A single turn carries every row of the set below to another of its rows. Some are shown first; where does it send the rows asked next?
buk: [-12   6 -29  18  25  12   2  -8  -3   9  20  25  23 -16  15  11]
zup: [  5   9 -37 -35 -17   2 -15 -12  21 -15 -11   2  -6  10  -9   3]
sopum: [ 22 -29  -5   0 -34  -1  -2  13  -6   5 -13   8  27 -19  -4   3]
Loma: [-26  -1  23  27  13 -15 -23   0  -2 -15 -18  13   9  15   1  -5]
rilo: [ 32   5  14   2 -33  -2  20  10  17   4   3  -9  10  -2 -22 -12]
Fufoz: [ -9  13 -12   9  -9 -15 -48 -16  10  -3 -21   8  -4   8  -4 -15]
dogi: [-19  -5   0  -1  20 -13 -22 -16  -3  11 -25  16  12  25 -12 -17]
Nebi: [ 20  23   8   8 -25  -6  10   2  18  -2  17 -25 -23   1 -18 -15]
bizi: [-12 -29  17  12  -2 -20  12  25 -27 -16  -5   2   9   0  16  -1]
Lep: [ 18  23  -9 -23 -19 -20  15   3  13 -11   1 -17 -19  16  -9 -24]
fabet: [-19   5  -6 -22  13  -3  -6  -6  15 -29 -19  17  11  30  -6   6]
nusum: [  3 -20   1   4  -8  27  20  -4   9  12  30 -19  -6  -7 -24  18]
nobo: [  7   1 -30 -14 -26  -3  -1   2   4 -12  21 -26 -35 -12   6   4]
tiv: [-21   6 -14 -21   7  -6  12   3   5 -35  15 -14 -28  19   9   9]
Verab: [  3 -26  15   3 -14  17  25  16   4 -14   7   2  23  -4  -9  25]
doreg: [ 17  24   2 -12 -15 -17  -3  -5  21  -4 -20   4   7  22 -19 -28]
Pak: [  1 -15  -8   5 -19 -34 -23  11 -24  -1 -21   3   2  -7  18 -22]
Pib: [ 15  -8  -1  23 -34  15 -13   2   9   5  19 -15  -8 -26 -12  12]
Folim: [-10 -29  16  20   8 -21  -7   6 -28  20 -12   4  12   4   1 -17]
Zote: [-16   8 -32  17  29   1   2  -5 -12   6  24  17   9 -13  24   6]
vedib: [-10   3 -39   3  24   8  12  -3  -9   3  23  21  19 -14  22  11]
muli: [ 26  -2  13   0 -27 -26  18  20  -7   5  -9  -8   6   0  -3 -30]
Tede: [-17   4 -26 -33  20  -6  -3 -18   6  -4  -7   1 -16  31  -9  -9]
Gavu: [ 14  17  19  17 -16 -30 -10   4   3   4 -14  -4   0   9 -10 -35]
boru: [-11   2 -36   4  26   4  10  -3 -11   5  17  24  22 -12  23   9]
bimu: [-14   5 -31  18  26   4   6  -3 -12   7  28  16  10 -16  24   8]
bet: [-12   0  11  19  -5  19   7  -1  17 -21  30 -18 -17  -1 -12  23]
tid: [-12   3 -19 -13   8   9   8 -15   9  -1  28 -25 -37  13 -13   5]
ref: [-13  10 -32  15  26  12   1 -11   1   7  23  24  20 -12  14  12]
Botu: [  6 -41   9   6  -9   4  25  14 -20  18   8  -6  16 -10  -9   3]

Folim moves to Botu
nobo moves to zup
Now these:
muli moves to rilo
bet moves to tiv
vedib moves to ref

A single turn carries every row of the set below to another of its rows. Some are shown first; where does it send the rows asked next?
Sutu: [ -1  16  12   8   7  -1   3  27  -2  -5  -5  25  30  -4 -21  36  35  19
   0  23 -11  18 -14 -26  -2  -9  -3   6  42  15  -6   8   7  -6 -21   4
  38 -46  -9   3  -2   9   7  -6  -4  14  17]
Pev: [  3   4 -29 -35  34   6   3 -11 -44 -37  25   7   6 -22  11 -36   2  -1
  -5   2 -34   9   0   9 -15   2 -32  -4  21 -16  -6  27 -12   1   6  18
  23 -15 -20  26  17  24  14  25 -12  16  34]
sevi: [-11  -2 -35 -35  13  36  -9  17 -42 -14  18  12   7 -17 -12 -18   0  -3
 -39  13 -15   5  10  32 -10  -7 -28  12   3 -33 -15  -4  -2   0   8   9
  29  -8   6   5  17  25   0  15 -22  14  17]
teli: [-18   9   4  19   3   5 -36  -6 -10   8  14  -9  -3  -7 -42  56  -6  -4
 -14   5  26  -7   6  -3   9 -15 -29   0  13  -3 -10 -15  10  -3 -15   3
  -4  -5 -20 -20  -3  -6  -3 -32  -7  14  -9]
Fidiz: [-19  -6 -24 -11  10  37   2  11 -49 -27  12  -4   5 -26 -11  -9  19  -4
  -1 -27 -24  23 -19   6   4   2 -20  24  14   3  -8  -9 -26   7  31  -8
  18 -39 -19 -15  31  17   3  11 -27  20  32]
lat: [  1 -10   7   2  47  -8 -16 -11   6  13 -43  11  15   2  -7  32 -24   2
  14   3   8  -3 -13 -18  17 -40 -21  -3   7  -1  11   9  -8   7 -10  -3
  22   8  -7  -5 -16  16  -6 -27 -22  -7  12]
fozu: [ -8   7  15   2  41  -9  -4  -7  -5  31 -37   5  12   9 -16  32  -2  13
  11   3   0  -5 -23 -25  -6 -26 -11   3  37   3 -16  18  -7   6 -29   0
   3  10 -21  15 -33  16 -10 -11  -5  -6  15]
samu: [ 13  -5 -31 -14  38  -9   0  -9   1 -12  -3   3   6 -12   0  -1   7 -22
  -1  -1  -4  11   3   3 -12  24  -2 -41 -14 -17  -6  30   1   2  25  16
  15  27 -21  14  10 -11  33 -30  -9  -2  22]
mani: [ 15   4  -4 -32  47 -27   5 -29 -17 -18   2 -17  13  -8 -16  -8   9  11
  33 -14 -31  12   0 -29   2  14 -18 -20  42 -10  -3  33 -19   9  23  13
   9   4 -40  24  11  -4  24   3 -12  25  25]
Dubu: [  9  11 -41 -10  22   7 -18  13 -11  -6  21   4   8 -41  27  -8   2  -6
 -20  -8 -21  16  -7  17   1  27  -8 -55 -10 -15  -6  31   4  -4  13  31
  28   7 -10  14   5   8  17 -18   5   6  23]
zaner: [  0   1   4   7  19  -5   2  20  14 -13  -5  22  21   1 -17  34  22   1
 -16  24   8  26  -9 -21  -1 -31 -12   9  -9  14  -9  -7  21  -4 -14  -1
  43 -39   7  -6  11   9   1  -8  -4  -1   8]
nipa: [  3  13 -18  -4  30  10 -12 -16 -34  -7   1 -23 -25 -22  10 -32  -8  -1
   1 -34 -17  40 -32 -14   3  19 -23   5  25   7   5  24 -33  14  31   9
  19 -10 -42 -12   5   3  -6  28  27  16  -7]
Tizik: [-20   9   5  -2  12   5 -30  -3   5  28   2  -2   0  -9 -47  46  -4   2
  -1  -1   6 -18  -2  -8   8 -28 -40   6  24   2  -3  -3 -18   1 -11  -7
  -9 -24 -36 -13  16   7 -21 -16  -6  26 -13]
nufe: [ -4   4 -20 -15  17  14  -2  -5 -46 -24   2 -11 -28 -26   8 -37   1  -7
  -1 -31 -22  36 -33   0  -8  22 -18  20  26  14   7  25 -34   8  27   1
  17 -24 -31  -6  22  13   1  29  13  17   8]
Rira: [  2   3  10  14  56  -9  -5   5 -10  18 -22   1  22   0   0  41  -4  14
  27  -8  15  -7 -18 -25   7 -19  -9   0  12  22  -8   1  -1   1 -17  -4
  22   5 -22   1 -30  -1   9 -22 -24 -15   5]
Piri: [ -5  -2  11  12  33   1  -7  -2  -9  18 -51   4   1  -1  -3  48 -20  16
  -2  -1   5  -3  -3 -22  11  -3 -18   1  25  -2  12  12  -6   7 -21  -4
  10  23  -7  -4 -36  12  -1  -9  -5  -9  -8]
Pifu: [-14   4 -19 -29 -11  16 -12  47 -38  16  14   1   7 -49  -1   2   3  14
 -32 -14 -20  16 -14  28  20   6  -2 -12  11  -7 -14   7   5  -5  -9  22
   5  -9  15  13  19  21 -15  22   1  39   1]
boro: [ 14   6   1 -18  37 -20  -6 -15 -14   9 -18 -17 -29 -10 -16 -19 -14   3
  -2 -16  -2  30 -18 -19   5  10   0  -4  20  -4   0  34 -24  19  24   7
   8  24 -38   5   2 -16   3  23  36  18 -25]
Banav: [  1  -3 -18  -8   7  -4 -26 -14  -2   3   1 -25  -9 -31  14 -20 -11 -15
 -20 -31 -23  45 -18 -10   4 -13 -12 -21 -22  -1  -5  25   9   6  14  47
 -11   1  -7  18  20  25 -27   6  27  13   6]
Suga: [ 13  13 -31 -29  49   6  -2 -25 -28 -25  27   0  11 -13   5 -30   5   4
   4  -6 -42   7  -2 -14 -13   2 -39 -19  30 -26  -7  28 -22   7  16  20
  21 -11 -35  23   8  16   8  20 -10  18  35]
meko: [ -8 -13 -12 -16  -1  -6 -13  -3 -27 -16   4 -22 -17 -30  14 -26  -8 -18
 -14 -31 -19  49 -26   4   3  -8  -9  -5 -15   5  -6  20   9   1   5  37
 -14  -5   1  17  22  29 -22  20  20  20  14]
Zatef: [  1   5 -38 -24  10   5 -14  26 -33 -14  15  11  -2 -49  28 -19  -2  -8
 -20  -7 -18  19 -13  33   3  23  -2 -36  -7  -2  -7  33   2  -9   5  25
  18   3  -1  20  16  21  16  -5   7  14  27]
labo: [-15 -16  -5 -12  -5  15   6  14 -43 -10  20 -16  -2 -17 -10 -13  10  -9
  -9 -28 -10  45 -45   9  14 -20  -1   9  14  -2 -30  -6   6   2  -4  13
 -10 -28   0  -5  17   1 -24  28  10  35  24]
puluv: [  8  -1  -9 -15  14 -18 -23  -8   8  11 -32 -18   0 -22  -8  -8 -15 -11
  -8 -18 -13  30  13 -12   0  -1   0 -20 -15   2  13  34   0  11  28  49
  -1  26 -15  23  24  23   1  -6   3   3 -16]
Nutav: [ -1  -4  21  -2   4   0  14  13   4  -9 -14  24   1  12 -19  30  15  16
 -23  28  -4  22  -7 -25  -8 -20 -23  16  37  -8  -1   6   0  -3 -26  -8
  37 -31  -2  -8  -9  10 -13  24  15  19 -10]
Disaf: [ -7   6   3   9  16   4 -24  -1 -19   5  26  -6   3   0 -37  43  -6   6
   3  11  22 -20   5   0   7 -20 -36  -3  39 -14  -6  -9  -6  -6 -15  -5
   4 -15 -38 -22 -10 -15  -3 -14 -12  27 -14]
gir: [-15   5  -2   3  10   4 -28   2   7  15  12  10  12 -19 -46  54  -2   1
   1  13   4 -25  -2  -7  16 -27 -30 -19  26 -14  -6   0  -8  -4 -15  -5
 -10 -20 -32  -7  14   3  -9 -26 -16  29  14]
siz: [ -7   1  14   1  -2   0 -10  25  11   2 -31  17  11  -7 -16  34   6  10
 -18  19  -3  31   0 -13  17 -15 -20  21  15  16  20   2   0  -2  -7   2
  51 -37  10 -18  12  26 -12  -5   3   9 -22]

Dubu moves to Banav
lat moves to Piri
Pifu moves to labo
Now these:
Sutu moves to zaner
nufe moves to Pev
mani moves to samu
Tizik moves to Disaf

